128 stands for zero in the data rows.
Here are some points, each followed by its number:
[140 109 154 153 104  89 125 157 144 153 108 116 168 155 161 180 164 149
 150 137  97 105] 0
[215 161 174 161 117  95 142 169  90 106  39 100 109 139 106 173 154 156
 149 152 155 134] 1
[124 133 130 138 139 131 105 146 126  89 129 169  98 152 139 112 136 138
  85 153 140 151] 2
[132 110 142 195 121 131 105  99  92  84 122 119 117 137 150 122 124 128
 105 160 111 128] 3
[135 128 115 146 145 123  98 122 102  82 147 144 106 128 147 132 137 116
  93 156 126 153] 4
[138 147  74  77 177 113  81 133 106  83 156 183  88 113 136 144 183 102
  88 136 152 179] 5
[126 146  79  91 178 126  78 142 113  87 156 169  91  99 136 142 172 110
  80 134 154 182] 6
[133 152  77  94 172 119  88 141 113  84 147 182  91 106 137 150 168 103
  82 140 153 182] 7
[122 149  77  86 176 119  77 136 110  84 160 180  83 111 146 145 171 108
  76 133 153 185] 8
[128 143  94  85 162 109  88 139 121  94 141 167  98 115 133 140 160 108
  78 138 145 193] 9
[121 158  84  85 164 126  87 146 132  94 144 183  89 112 125 133 160 111
  80 124 153 181] 10
[108 144  84  89 158 126  91 143 138 104 129 162  98 110 114 130 154 114
  83 128 149 176] 11
[124 147 125 124 152 156 144 141  99 120 111 108 114  86 118 141 149  85
 149  92 141  95] 12
[141 153 123 119 162 172 155 153 100 112 129 135 107  76 122 169 144  70
 167  87 152  87] 13
[137 149 119 135 168 176 159 147  98 125 126 127 120  83 124 163 141  84
 164  86 154  94] 14
[122 146 115 124 166 181 150 159  96 114 119 130 111  74 124 170 151  73
 168  83 154  91] 15
[130 161 123 119 163 184 158 171  98 111 130 139 115  80 134 179 152  78
 176  86 156  86] 16
[129 149 119 111 162 181 168 167  92 121 155 159 115  80 129 173 147  78
 164 100 156  95] 17
[126 163 111 119 171 183 168 171  89 115 149 154 107  85 133 178 143  79
 163 103 152  91] 18
[131 161 114 121 162 172 163 175  89 109 147 161 107  91 131 178 135  92
 170 107 146  99] 19
[123 163 118 112 168 183 162 169  81 119 149 160 115  90 139 187 145  87
 164 100 158 105] 20
[110 159 123 112 148 175 147 162  96 114 131 155 118  98 117 169 129 102
 161 118 149 113] 21
[110 147 119 126 152 155 135 152  97 116 124 149 119 107 117 159 138 112
 154 125 137 117] 22
[112 139 119 121 141 153 133 149 103 123 111 147 112 108 115 158 134 120
 142 124 144 119] 23
[109 149 127 122 154 160 130 156  97 121 121 154 120 108 114 157 132 118
 140 120 136 123] 24
Which point above is nearest to each new point? Its number follows each.
[160 143 138 121 109 113 136 109 132 136 145 126 108 159 115  93 100 159
 128 138 142 138] -> 2
[101  81 121 121  88 117 106 119 175 160 128 112 161 155 168 115 154 142
 137 145  80 112] -> 0
[142 123 144 146 119 116 120 127 144 140  78 113 137 125  99 116 122 131
 111 133 126 133] -> 23
[142 115 149 148 105 119 128 131 148 129  73 118 129 142  93 107 133 127
 122 127 131 119] -> 23
[120 141 127 133 144 139 117 123 101 121 105 136 118 121 115 137 124 131
 123 127 138 141] -> 23
[130 123 146 141 125 127 119 125 146 127  78 119 127 121 101 125 132 130
 112 126 116 137] -> 23
[130 129 127 119 125 116 119 133 144 133  81 117 138 124  97 116 128 131
 113 123 125 150] -> 23
[174 130 138 114 108 118 133 119 124 129 141 108 111 156 101  97 104 151
 130 156 142 129] -> 2
[125 134 123 144 136 134 112 127  99 119  85 129 120 124 109 133 129 123
 122 132 130 139] -> 23
[121  98 122 126 100 119  94 121 150 133 114 107 147 139 135 109 139 143
 129 142 103 112] -> 0
[130 132 129 144 140 140 108 128 112 111  95 115 116 128 120 129 130 125
 126 127 134 138] -> 23
[121 134 128 132 127 115 114 126 142 131  84 116 132 116 103 113 126 127
 118 128 127 137] -> 23
[143 115 142 151 108 113 127 122 134 131  83 107 135 152 101 110 121 131
 127 134 130 120] -> 3
[ 80  69 122 110  88 117 111 124 190 173 166 123 164 158 180 114 140 154
 139 146  78 106] -> 0
[ 92  59 101 125  90 111  93 128 165 153 134 118 168 143 175 116 152 142
 125 140  77 106] -> 0
[167 129 132 124 108 111 138 113 126 127 145 124 114 157 105  99 112 154
 124 146 131 123] -> 2
[179 126 136 110 102 108 131 126 120 141 148 116 110 154 112 102 109 164
 130 169 140 124] -> 2
